In the data rows, 128 means zero.
Some points, each followed by its number:
[147,134,180,125,133,140,102,128,115,130,133,131,128,156,110,130,125,88,135,129,106,107,145,145,143,119,144,116,164,
 129,117,176,126,151,151,85,140,131,158,116,126,79,171,137,154,111,137,153,109,155,106,128,107,104,113,93,105,146,
 126,162,136,105] 0
[129,193,148,179,134,88,131,121,162,96,122,111,132,130,180,130,135,131,112,170,155,181,66,4,169,148,148,150,134,
 141,113,222,81,108,127,146,125,134,47,149,149,137,7,122,121,150,113,128,129,91,123,99,139,134,90,119,120,118,
 123,21,146,110] 1
[134,118,93,99,181,93,115,132,138,165,144,164,59,154,119,127,157,95,96,116,147,120,99,112,119,96,102,145,145,
 101,168,98,146,156,169,156,131,167,99,123,92,80,143,130,130,135,124,148,161,103,199,112,140,90,125,148,162,121,
 118,108,143,156] 2
[167,112,122,230,80,178,137,169,104,58,136,55,168,113,149,142,85,209,90,143,147,112,147,148,160,73,205,130,28,
 85,60,149,160,107,151,186,110,38,174,134,142,160,79,131,84,109,84,158,182,166,144,93,190,103,176,124,134,119,
 115,109,120,12] 3
[135,153,63,86,106,145,61,162,116,122,114,120,149,121,189,159,98,128,133,176,129,142,152,147,134,165,167,160,135,
 147,137,128,158,91,99,51,108,146,129,132,139,149,122,144,101,150,169,160,155,150,106,141,76,141,120,118,139,68,
 114,142,125,193] 4
[97,13,109,199,90,59,98,100,145,100,162,205,46,82,114,127,148,103,126,222,180,74,81,146,0,157,138,48,77,
 186,92,111,172,125,124,127,101,203,124,143,124,137,58,105,160,86,93,107,118,94,107,149,161,183,168,205,104,180,
 194,162,60,173] 5
[118,132,86,134,136,162,138,112,163,111,112,101,159,79,170,145,124,184,138,179,178,203,204,168,87,125,102,90,67,
 125,102,140,209,116,91,153,109,103,133,109,105,138,62,185,124,134,22,150,110,145,78,125,195,69,108,202,127,82,
 143,94,117,119] 6
[98,125,100,100,83,112,169,143,161,119,128,162,112,127,120,106,85,118,160,113,142,143,130,174,69,97,114,133,154,
 194,166,78,179,62,77,130,113,143,116,132,129,87,95,96,154,104,127,111,90,152,83,154,102,146,94,89,181,165,
 191,131,139,125] 7
[129,49,151,128,163,85,121,109,118,202,154,192,126,117,92,81,205,130,156,115,162,164,180,155,86,197,73,62,92,
 103,109,129,157,168,55,170,109,209,96,132,143,86,130,147,144,94,152,116,97,122,166,118,175,53,120,200,188,107,
 117,121,130,115] 8
[140,128,126,136,130,102,124,107,128,121,119,124,140,112,144,153,140,148,124,160,140,121,132,139,143,119,133,116,122,
 109,100,124,132,122,157,120,111,124,113,132,126,126,112,135,129,113,128,139,161,133,141,114,155,94,151,136,138,124,
 139,140,132,120] 9
[108,173,152,124,107,198,117,134,84,106,97,89,113,141,126,158,81,135,161,104,118,97,146,98,136,124,154,151,170,
 133,180,134,108,131,157,94,129,123,135,130,122,140,149,149,108,145,137,141,101,136,120,120,115,130,146,78,111,151,
 99,56,131,106] 10
[113,120,126,126,146,120,142,128,155,138,120,122,111,120,121,123,132,142,105,119,147,136,99,135,116,113,133,104,124,
 118,115,111,141,144,146,142,125,134,119,116,108,102,129,120,121,134,91,115,148,85,133,120,149,100,123,132,137,148,
 127,133,130,126] 11
[122,121,155,112,113,181,166,149,111,92,143,81,115,173,121,89,105,120,133,121,93,128,120,123,131,123,168,131,146,
 141,165,115,121,103,138,138,156,77,133,102,154,164,144,129,92,153,131,138,147,128,109,107,66,161,123,47,82,142,
 100,148,133,80] 12
[121,121,131,89,72,156,87,118,94,118,112,129,163,145,146,122,118,156,164,175,87,156,127,98,108,143,75,147,147,
 109,138,174,115,120,122,103,152,136,142,177,162,178,119,139,168,138,153,172,75,166,78,141,83,157,97,200,127,106,
 164,103,122,155] 13
[128,63,165,126,152,85,124,110,130,174,96,197,83,94,76,98,171,150,140,112,161,148,179,121,112,184,87,81,121,
 132,113,124,146,162,60,147,89,181,83,153,161,115,144,125,156,83,143,73,99,119,167,122,139,58,113,178,172,132,
 77,106,124,129] 14
[138,151,118,147,147,130,113,101,123,125,124,83,133,106,137,130,117,127,140,101,133,117,105,123,143,114,135,145,135,
 131,106,112,138,149,152,134,111,110,114,131,123,122,132,111,107,142,109,115,122,104,122,152,139,144,129,144,136,123,
 166,122,116,137] 15
[158,126,126,115,116,133,163,130,124,99,138,131,120,101,145,157,98,128,171,102,103,79,120,142,140,147,144,112,166,
 142,79,90,131,93,70,173,138,123,122,102,165,159,126,145,119,120,112,123,117,117,104,142,141,143,140,143,118,119,
 102,132,103,151] 16
New points follow, each followed by the number of its nearest point above by angle, seen from the average point of the numbered points.
[105,118,121,118,111,108,135,121,119,129,137,169,136,140,134,77,115,126,131,127,130,112,121,142,121,124,122,129,132,
 135,135,133,155,113,89,134,121,136,126,115,111,121,106,113,143,135,112,138,142,136,130,115,107,129,124,132,144,133,
 137,117,133,135] -> 7
[122,111,144,137,71,158,110,122,124,124,131,160,152,110,126,171,112,128,118,159,111,121,183,148,116,150,144,136,111,
 154,125,122,136,88,97,116,178,146,152,118,140,153,129,129,141,136,133,118,103,149,86,158,108,144,142,131,136,108,
 71,121,123,157] -> 4
[111,105,119,120,111,112,116,146,103,124,133,132,125,140,147,123,120,134,127,190,138,123,153,104,140,132,124,122,109,
 104,116,137,141,123,114,139,141,129,115,134,147,133,89,160,112,115,128,156,144,124,135,114,123,133,125,110,90,106,
 139,160,111,144] -> 4
[107,224,98,162,199,116,100,152,139,147,73,44,141,139,129,159,122,133,149,124,164,106,145,137,116,117,102,183,70,
 139,177,115,175,128,202,147,104,186,107,134,108,92,118,108,112,147,112,118,101,98,109,165,143,175,142,72,111,67,
 124,118,93,101] -> 15
[133,243,128,107,133,136,101,142,149,97,140,104,141,116,167,185,150,143,99,166,118,129,128,111,180,149,127,139,143,
 119,101,162,122,112,144,120,139,105,161,121,135,133,122,137,138,154,134,125,132,137,120,111,133,120,112,140,135,106,
 119,131,151,134] -> 4
[117,154,130,138,143,121,108,144,115,138,117,112,135,138,141,123,115,120,130,118,136,122,135,116,136,114,112,138,103,
 143,157,123,169,120,124,121,124,161,116,114,117,120,130,135,124,138,148,129,116,118,116,137,128,139,132,106,120,109,
 125,113,97,120] -> 10
[114,158,104,120,178,140,115,146,117,198,110,119,147,179,129,138,199,131,100,148,144,180,154,131,77,89,74,165,81,
 163,225,142,73,155,199,68,116,111,127,188,85,98,98,76,162,147,182,113,94,176,120,131,121,113,158,140,140,169,
 193,123,163,135] -> 2
[95,101,111,119,107,119,138,99,121,122,133,130,143,115,111,121,82,136,138,92,91,98,99,175,124,128,133,112,161,
 124,84,116,131,135,85,129,125,114,147,116,135,117,122,113,107,114,122,120,165,150,170,126,145,122,123,149,156,162,
 133,140,127,111] -> 16
[133,111,109,127,153,107,121,150,119,122,132,110,137,124,132,131,159,161,105,144,172,137,155,124,98,120,142,125,71,
 99,132,138,144,133,132,139,128,135,110,129,127,138,134,129,130,120,133,145,129,130,111,133,160,131,146,145,131,109,
 139,135,129,95] -> 3
[170,107,106,158,224,86,116,80,110,216,182,144,100,107,80,119,148,125,137,117,146,148,133,218,86,86,93,74,120,
 105,152,187,161,165,147,118,96,117,150,88,119,96,136,83,91,93,124,100,142,142,162,88,173,71,126,184,199,148,
 169,99,173,104] -> 8
[137,156,142,118,95,169,176,140,106,117,132,88,107,147,131,104,107,104,183,116,84,109,118,109,131,121,187,111,136,
 113,151,127,120,126,148,122,154,101,153,75,148,146,149,120,134,131,130,159,124,113,120,107,91,163,109,37,54,156,
 94,140,135,88] -> 12
[111,139,112,118,129,131,112,150,116,123,119,116,140,137,125,136,143,130,146,113,137,118,114,133,125,120,139,132,113,
 101,124,135,136,130,145,131,126,114,110,150,133,133,123,129,116,143,143,132,135,133,148,121,117,126,122,107,135,127,
 144,142,135,122] -> 12
[116,92,145,144,87,144,130,111,125,100,141,172,149,131,118,137,115,112,135,133,125,114,126,173,121,160,126,108,144,
 171,107,134,133,107,81,92,149,147,149,115,144,117,52,138,170,127,127,113,94,169,86,147,135,131,118,126,115,106,
 121,119,113,149] -> 7
[150,142,184,103,26,146,129,186,126,145,115,118,178,157,92,141,133,89,112,94,66,155,102,80,143,164,156,160,159,
 138,181,107,48,89,113,114,180,108,159,133,144,157,199,122,121,163,170,134,121,120,129,122,51,132,138,87,98,164,
 84,117,113,108] -> 12
[134,146,146,143,138,142,144,97,162,132,94,125,163,123,119,128,138,157,107,144,120,165,146,168,138,110,129,112,133,
 137,77,155,100,95,158,97,138,100,125,121,100,108,129,113,121,145,135,79,144,144,110,99,149,116,131,115,109,161,
 137,106,153,136] -> 9
[88,138,102,149,126,110,131,116,156,112,74,138,160,133,152,135,144,145,115,143,150,132,123,136,78,113,121,108,115,
 132,124,127,168,105,139,139,115,121,111,123,119,91,83,124,125,136,130,128,150,131,135,109,138,132,113,125,143,125,
 135,118,117,137] -> 11
